128 stands for zero in the data rows.
What is the hidden score of each row? Scores go from 0 to 30, and 15 is about the middle. The score is a weighted sum of the row's numbers plus the product of two more (or one squared), each taken from its middle value.
[116 167  83 175 206 234 148 102 106 150 162  93 145 224 157 177  69  95
 167 133 174 116 190 121] 11
[193 139 177  78  94  62 151 141  99 100  79 116 141  67  77 179 179 129
 125 132  90 159  56  89] 12
[ 95 116 167  98 145 136 142 124 144 150 148  65 157 131  66 146 117  78
 155 129 123  68  99 149] 20
[153  71 171 168  74  67 168  98 120  69  71 161 191  56 113 103 247 165
  84 164  49 142  34 141] 17
[102 125 100 106 183 159  91 156 142 160 159  99  84 171 155 157  61  90
 167 136 180 123 172 111] 8
[ 60  72 100  85 202 197  58 115 203 152 168  76  91 202  95 178  44  12
 198 198 215 108 195 108] 14
[141 110 119 138 135 105 125 145 117 146  87 151 119  96 184 140 157 143
 118 157 126 172 116 109] 8
[180 177 107 146 106 123 121 131  99  92 139 136 147 147 118 108 122 167
 105  79 115 181 125 116] 22
[ 49  10 124  95 192 138  63 152 233 182 139 117  58 124 144 119 101  54
 156 217 186  97 177 156] 13
[112  79 157 115 121 109 115 119 167 118 131 103 162  87  68 101 155  90
 130 141 108 103  95 154] 15
[113 127 124 144 155 181 141 126 145 140 139  90 159 150 120 121 118  96
 144 143 138 100 130 163] 18
[177 166 120 161  48  68 187  77  64  67 103 195 158  92 131 135 195 203
  84 100  35 160  78 101] 14
[ 62  91  88 124 102 134 104  82 161 130 189 192  65 143 143  85  88 148
 118 127 141  79 185 140] 16
[157 108 151 117 150 105 135 164 120 159  85 118 117  92 171 167 158 120
 126 172 121 139 102 122] 12
[109 124  96 171 115 146 142 105 141 129 150 172 127 146 151  68 128 173
 109 117 132 115 164 151] 19
[110 110  93 195 118 177 141  61 131  78 163 158 176 168 131  91 145 150
 129 115  99 114 125 136] 13
[174 193 120 203  68 120 204  31  61  42 128 184 202 138 116 135 194 186
 100  94  37 140  60  90] 16
[114 196 163 115  93 114 203 120  87 153 162 104 145 109  68 146 125 150
 115  98  91  43 105 159] 19
[137 116 168  98 117 102 123 169 136 142 109  88 153  81  91 113 161 120
 133 135 124 122  78 162] 12
[147 188 102 139 139 160 172  99  69 122 126 131 126 168 159 217 126 126
 147 134 116 125 141  80] 22
[106  72 130 125 200 181  98 154 169 157 122 101 117 154 159 150 103  74
 169 180 176 138 169 120] 12
[123 144 136 110 149 130 166 131 109 157 128 107 118 137 123 188 108 115
 157 135 128  94 128 110] 13
[110 113 147 102 135 132 147 141 137 148 134  86 118 120  92 139 119  88
 145 156 143  98 116 133] 14
[113 147 121 102 144 129 152 126 107 155 154 125  83 145 127 208  94  95
 149 132 143 107 140  80] 10
[115  95 130  68 167 114  97 181 146 168 117 103  66 107 146 151  94  89
 157 157 180 141 138 108] 5
[124 143 160  40 121  79 116 190 137 177 117  82  81  84  76 134  95 103
 120 108 150 106 120 144] 21
[142 137 114 166 131 145 125 110 127 100 121 131 174 147 127 114 141 137
 117 119 115 147 125 124] 15
[165 161 114 181  71 123 144  80  92  58 132 163 178 138 109 104 172 183
  99  70  64 155 106 117] 13
[ 56   0 161  71 183 117  53 165 247 164 117 101  84  85 105 106 126  39
 150 209 177 116 144 156] 15
[108 122 106 139 129 130 145 120 119 151 148 169  88 133 208 150 112 161
 127 146 135 104 165 124] 11
[167 192 117 141 102 100 162 116  62 107 122 160 125 129 142 158 138 180
 119 106  92 156 112  95] 9
[ 91 116  79 182 169 202 132  76 151 109 172 140 146 187 143 132 112 111
 152 151 154 106 171 133] 12
[ 68 109  98 149 144 157 117 109 166 147 170 140 118 170 146  95 106 121
 142 149 158  89 183 159] 17
[102 127  86 128 117 115 118 102 125 136 151 189  53 133 190 148 110 152
 108 136 124 129 167  98] 9
[121 134 171  91 105  85 185 146 104 174 121 131 100  86 117 154 140 136
 124 141 109  79 107 149] 17
[123 110 180  71 115  82 111 170 145 141 115  98 115  71  69 129 128 117
 128 135 124 119 100 152] 15
[172 189 131 132 124 114 157 164  72 163 102 131 114 123 157 170 133 157
 123 117 119 148 130 120] 11
[ 76  91  75 103 102 112  61 101 185 106 179 171  65 120 105  81  88 136
 117 121 141 103 165 122] 22
[126 197  90 156 124 168 149 113  92 122 160 139 134 183 133 131  89 165
 125  82 138 100 165 119] 17
[112  96 154  87 113  85  88 141 173 134 115 115 116  77  92 116 136  97
 120 151 131 117 100 138] 14
[124 182 144 122 143 142 189 138 106 167 144  94 149 133 112 133 113 140
 130 119 126  68 131 163] 19
[109 121 114  65 107  78  96 140 143 139 138 152  71  99 123 120  95 134
 114 113 137 120 141 107] 14
[105  95 128 153 174 182 119 132 166 143 132  94 153 151 135 101 125  99
 139 154 151 106 143 155] 15
[148 106 176 120 135 105 158 162 138 146  77  81 177  84  98 122 181 104
 120 153 104 117  61 157] 20
[160  98 173  84 145  99 103 185 124 155  69 100 111  75 144 178 151 102
 132 171 143 178  93 107] 8
[103  79 201  35 180 123 122 219 182 229 109  32  83  73  84 152 112  50
 160 179 186  68 121 178] 15
[140 176 132  99 163 167 110 181 119 171 136  72 115 167 111 120  60 114
 145  94 183 133 161 139] 23
[ 45  77 132 121 158 177 117  90 200 130 175  95 144 155  72  96 102  68
 160 154 139  41 153 156] 24
[125  85 112 118  75  65  74 150 152 121 118 204  68  75 176  58 148 192
  86 128 121 172 156 127] 15
[106 125 137  78 204 169 108 208 150 218 147  50  92 146 139 143  66  74
 172 166 210 105 184 173] 11
[185 105 174  96  86  71 104 146 113  86  74 140 144  66  85 107 184 120
 118 120  88 190  65 105] 10
[160 205  86 195  65 121 202   7  41  32 138 204 175 176 127 174 173 198
 107  80  22 148  93  54] 20
[123 109 149 105 148 145  83 178 166 150 122  91 144 125  83  83 109 110
 124 127 173 123 134 168] 28
[127 100 160  92 161 130 103 165 163 158 126  82 139 126 100 118 114  93
 137 142 160 143 118 160] 16
[105 160  92 165 109 145 134  79 127 105 175 160 125 157 135  84 105 156
 109  86 115 104 170 134] 13
[138 139 149  86 239 170 169 201 101 231  84  47  96 127 183 250  95  63
 170 198 184 126 123 126] 16
[ 93 120 150  98 160 146 102 173 169 167 144  73 115 142  87 103  80  94
 147 127 184  92 143 169] 19
[110 117 100 158 176 167 156  92 117 131 120 124 136 157 166 190 125 100
 157 164 141 116 135 107] 20
[146 133 118 140 126 104 119 168 122 148 113 149 105  97 178 110 127 165
 104 123 138 160 141 143] 10
[198 164 130 167  45  83 159  91  78  50  89 176 181 109 124 107 201 198
  83  88  50 182  66 109] 17
[116  99 111  72 198 145  52 213 164 199 109  97  55 136 176 139  62  78
 160 161 223 167 192 116] 7
[124 168  90 141  68 118 124 106 113 108 164 182 106 145 129  93 107 187
  91  64 121 121 160 124] 26
[142 142 141 166 118 146 156  95 128 108 130 114 199 127 106  94 162 136
 128 125 108 106  89 161] 14
[160 115 121 145 151 147  81 163 144 118  95 118 140 127 153 107 133 133
 134 141 137 182 137 121] 11
[175 139 108 180 135 147 129 125 113 102 104 147 167 148 182 116 156 151
 110 123 112 184 131 117] 13
[142 184 107 172 124 157 184 106  86 137 139 142 159 164 175 138 132 171
 114 103 124 116 149 132] 15
[137 184  93 130 107 137 128 103  74  89 141 149 110 176 132 180  91 145
 136  91 122 156 152  56] 10
[117 125 173  97 174 153 157 164 132 188 122  58 156 128  92 164 112  64
 167 155 151  69 107 155] 22
[155 181 168 137 128 118 213 119  66 134 122  95 172 124 102 182 164 137
 125 122  95 119  66 131] 16
[120 130 142 123 195 167 166 150 125 168 124  75 136 146 148 197 123  75
 174 182 153 100 118 128] 26
[131 115 138  72  74  34 120 156 124 135 102 167  63  57 144 130 140 163
  88 121 118 142 122 120] 15
[134 140 158 113 113 109 144 134 110 113 110 103 144  98 104 139 147 109
 134 117 110 139  92 121] 19
[148 161  86 166  94 139 128  66  94  64 139 187 148 158 144 149 146 169
 112  96  80 168 136  78] 12
[125 144 113 151 110 125 117 141 129 128 125 168 105 132 184  75 126 186
 103 111 140 140 168 146] 13
[ 65  83 118 102 107  91 129 108 163 139 159 160  64 105 119 112 108 134
 109 135 129  68 145 146] 17
[163 125 170  77  82  68 119 168 128 138 116 126 126  66  82 110 150 134
 104 114 111 129  89 145] 21
[ 99 127 146 121 150 156 145 134 146 170 155  92 126 130 117 110 101 114
 138 134 156  65 153 185] 15
[117  94 132 117  90  77 114 156 155 143 116 165  86  62 157  79 150 164
  94 132 115 128 125 163] 13
[ 90 101 140  75  99  97 114 131 167 156 158 141  53  96 109 105 101 124
 115 121 132  76 155 153] 20
[ 96 117 126  85 194 167  83 167 160 182 151  82  90 159 122 155  58  67
 168 146 202 105 178 128] 10
[170 130 124 130 110 118 101 156 126 119  94 130 137 122 148  99 137 154
 101 115 136 192 128 131] 25
[ 70  72 177  59 177 111 144 194 183 217 125  70 101  76 105 133 116  72
 143 178 176  50 119 183] 18
[167 139 129 172 145 163 130  87 100  78 105 113 207 159 112 182 161 105
 139 136  93 167  90  94] 18
[ 94  69 152  81  96  55 110 123 165 113 131 143 103  82  67 107 153 117
 120 132 109  96  94 138] 14
[111 137 107 168 224 219 156 120 124 157 137  79 167 193 160 185 106  73
 165 176 163 104 157 134] 29
[144 153  78 154  79 124  76  92 126  68 157 190 125 141 116  70 119 172
  95  76 105 185 156  94] 16
[ 95 109 119 119 123 147  95  96 172  87 165 120 148 152  60  85 100 100
 138 103 135 110 143 142] 16
[ 64  92 145 124 160 162 145 117 179 154 167  93 134 137  93  99 106  92
 140 156 162  42 136 185] 18
[152 138 166 118  99 110 142 125 115  96  97 108 177 106  78 134 163 110
 117 106  97 149  71 133] 19
[115 204 130 103  89 124 143 130 109 121 184 115 134 139  46  94  78 149
 115  50 126  93 140 138] 22
[ 59  70  95  85  76  86  79  96 179 103 171 176  36 101  95 110 110 114
 119 125 127  93 160 101] 11
[101 123 139 128 173 167 129 132 157 145 129  69 156 147  88 149 117  75
 154 142 164 111 127 157] 14
[136 155 115  79 125 123  70 179 145 141 146 123  90 127 105  87  76 138
 122  82 166 159 164 114] 22
[195 129 191 113 103  70 136 184 105 113  58  98 174  62  87 140 192 131
 114 133  99 185  57 134] 13
[106 102  98 126 192 194  81 128 183 142 161  94 123 190 122 125  69  72
 164 137 193 117 171 122] 14
[145  75 174 147 131 105 150 131 146 120  86 113 167  83 117 127 195 107
 131 175  91 136  76 147] 16
[111  82 141  80 168 111 100 162 150 175 108 116  65 108 147 170 103  88
 151 175 167 128 141 122] 9
[181 166  98 115  76 105 118 150  95 117 118 166 126 106 155  99 134 191
  89  77 121 183 124 110] 23
[162  97 107 160 119 142  70 117 141  68 101 138 178 141 129 119 157 123
 129 144 125 204 114  99] 11
[159 176  72 217 111 171 154  70  61  84 135 185 172 183 187 121 150 190
 115 106  85 168 136 108] 13
[ 95 104 109 122 129 108 125 102 125 111 134 144  97 138 138 179 123 115
 133 156 129 126 132  88] 13
[113 146  94 116  71 110  81 107 146  86 169 169  98 134 118  69  93 159
 112  75 129 161 159 104] 13
[ 83 113 133 115 150 163 105 126 169 146 169  99 116 153  90 110  87  90
 152 137 162  85 153 154] 14
[169 104 128 136 103  76  85 121 116  72  90 183 131 104 153 125 186 161
 110 137 100 213 104  80] 7
[ 90 119 138  37 103  76  70 169 156 159 144 122  49  96  77 113  68 117
 114  98 169  95 152 126] 28
[102 133 118 115 186 163 137 119 114 159 119 107 112 176 147 190  96  93
 163 170 161 120 149 101] 19
[125 169 172 121 119 126 188 144 117 164 141  84 153 107  95 123 127 126
 116  99 126  79  96 174] 15
[ 73  83 114 115 133 139  93 140 192 152 157 134  84 130 142  83 101 111
 134 150 163  81 168 154] 15
[141 173  99 144 142 176 126 149 116 154 150 113 132 162 139 108  84 145
 126  90 154 122 170 145] 22
[120 119 104 147 194 182 125 133 122 154 130 118 121 174 174 168 111  97
 159 164 156 119 147 116] 17
[ 94 109 103 124 174 166 115 133 154 168 155 112  84 159 156 142  84  91
 150 155 178 109 192 140] 10
[116  85 144 109 168 152  96 163 175 154 113  80 147 123 103 106 113  71
 149 161 172 108 124 168] 16
[163 114 185 127 113  90 160 152 110 136  82 116 151  61 127 127 187 138
 111 149  92 136  73 148] 12
[110 157  84 120 163 173 113 106 115 128 162 131  95 179 147 179  65 107
 159 121 160 137 178  73] 7
[120  91 144  30 166  89  71 211 158 188  94  83  43  93 139 165  91  71
 157 181 192 144 155 115] 10
[156 191 111 160 119 142 170 128  80 133 132 150 148 139 156 119 140 174
 108  90 117 130 123 143] 12
[128 116 133 112 171 126 154 147 115 167 109 118  99 118 159 208 130 106
 149 186 144 125 131 104] 11
[150 210  89 173 109 157 168 106  65 104 148 165 131 177 172 131 105 185
 104  78 113 148 157 115] 14
[ 83 103 129 130 180 173 124 136 157 166 150 103 108 149 141 151  82  72
 157 147 175 100 158 118] 10
[172 162 167 176 113 143 176 123  97  81 103  93 231 120  77  90 180 135
 108 101  80 138  64 157] 19
[ 74 132  86  80 118 126  99 102 136 139 190 160  47 164 134 136  47 123
 143  99 159  91 195  96] 11
[ 91  18 137  83  69  32  63 122 189 116 126 200  54  59 133  70 160 137
  95 156 103 139 114 121] 12
[162 169 191 117 195 168 183 196  94 184 100   7 193 126 104 183 124  71
 158 141 143 111  81 159] 20
[ 92 130 108 162 188 208 157  94 133 155 159 109 138 191 160 154  93  97
 169 168 156  68 172 140] 20
[ 26 106 130  63 184 179  89 123 180 176 189  66  81 171  76 148  40  35
 186 159 187  39 174 131] 22
[119  97 158  15 156 103  59 223 157 202 107  91  35  93 138 151  73  74
 155 162 202 144 156 119] 10
[ 30  73  93  58 138 149  47 132 217 163 193 117  25 152 108  96  23  81
 148 124 208  82 216 137] 25
[ 92  90 163  78 119 103 107 146 176 147 136 105 115  91  65  95 120  94
 135 120 142  82 120 149] 14
[204 180 115 185 115 134 137 109  79  72  97 153 180 136 152 145 178 163
 104 109  93 205  94  85] 7
[181 203  82 202  75 141 178  67  55  42 123 192 184 160 146 127 170 204
  81  69  66 177 119  84] 15
[130 138 115  95 153 133 112 142 114 129 128 104 121 134 113 183  95  81
 160 131 162 141 135  90] 11
[128 114 121  84 169 151  75 189 138 180 117  89  85 132 149 149  70  89
 151 152 190 145 164 131] 14
[122 147 160 102 130 118 146 159 131 161 137  91 134 109  77 121 102 114
 132 110 137  85 120 157] 18
[129  97 138 130 136  97 140 115 111 122  91 151 131 100 163 176 177 127
 118 171 101 146 102 101] 27
[ 48  95 156  36 189 158  99 186 195 222 174  44  74 139  61 128  29  44
 183 147 217  40 181 176] 18
[  0  50  68  87 150 155  81  96 213 173 206 163   6 173 144 119  33  86
 158 162 180  38 233 135] 17
[155  88 164 116 135 111 114 158 146 130  80  91 162  83 108 134 176  99
 130 163 124 155  73 149] 12
[ 46  44 132 122 200 179  98 126 228 165 159  71 136 146  88  76  98  58
 164 174 176  49 163 192] 17
[162 138 155 110 129  91 124 163 114 131  95 109 149  99  93 132 154 113
 130 124 118 154  92 136] 13
[ 75 105  94 140 101 131  84  67 165  80 180 172 114 163 103  86 108 128
 120 106 118 112 152 125] 14
[123 153 108 151 124 173 118 116 124 113 156 117 153 161 114  85 101 139
 119  86 140 133 149 138] 15
[ 82 101 119 130  71  85 146  70 125 112 153 195  90  96 120 118 135 156
 102 126  86  80 137 113] 14
[188 177 145 119  83  89 136 144  81  92  93 141 149 100 109 144 158 160
  96  93  99 181  88  89] 13
[165 174 157 148 108 114 168 126  81 109 106 106 187 107 103 152 162 135
 132 106  94 129  84 127] 16
[130  82 146 152 170 151 141 122 126 134 106 102 163 134 152 182 156  92
 162 190 121 156 114 107] 18
[150 178  98 184  79 122 163  63  77  58 133 185 160 147 129 149 156 178
 105  84  65 140 116  92] 14
[143 127 171  88 107  53 179 166  96 169  97 133  97  48 130 144 163 161
 106 138 100  96  82 149] 12
[ 47 116  72 146 213 225 149 105 157 187 190 111  85 209 190 158  55  92
 169 168 193  65 219 150] 17
[161 134 167 146 124 123 169 112 113  99 104 114 191 108 103 156 187 118
 133 151  85 128  62 132] 22
[ 87 132  67 184 192 214 166  81 111 150 170 147 126 217 210 187 104 117
 153 165 151  91 187 113] 29
[171 186  80 177 101 127 122 114  78  91 113 195 127 157 176 135 129 190
 101  87 108 193 152  93] 11
[125 111  96 220 117 132 135  61 127  69 129 212 153 156 188 100 175 173
 104 137  91 163 135 126] 18
[112 172  94 136 149 170 139 135 123 161 170  95 119 174 135 119  73 126
 142 106 162  97 179 146] 16
[ 60  92  90 154 171 196 103  77 178 110 184 127 125 204 125 120  77  79
 173 142 159  89 190 124] 19
[104  84 108 141 188 186 101 140 163 150 118 116 128 151 171 153 110  85
 153 169 170 128 164 132] 15
[100  80 170  90 162 118 126 169 177 179 119  71 129  93  96 117 131  71
 139 159 154  89 117 175] 16
[141 114 117 163 147 167 111 106 149 105 132 129 168 143 137 105 137 132
 137 129 136 146 141 140] 9
[ 75  71 124 102 192 144  89 132 165 168 142 105  71 141 151 177  87  56
 154 188 171 105 155 102] 12
[ 98  95 124 147 203 217 114 136 183 163 153  70 158 169 108  98  89  75
 160 162 175  81 158 191] 19
[ 87 108 136 141 163 181 158 102 161 141 168 102 161 158 122 114 120  90
 150 139 148  66 137 168] 25
[ 86  80 102  39  90  58  58 161 178 134 145 164  14  82 115 102  99 128
 118 130 153 120 166 119] 16
[107 122 104 114 142 144 106 100 137 116 141 143  91 154 125 155 103 104
 154 137 141 137 149  79] 8
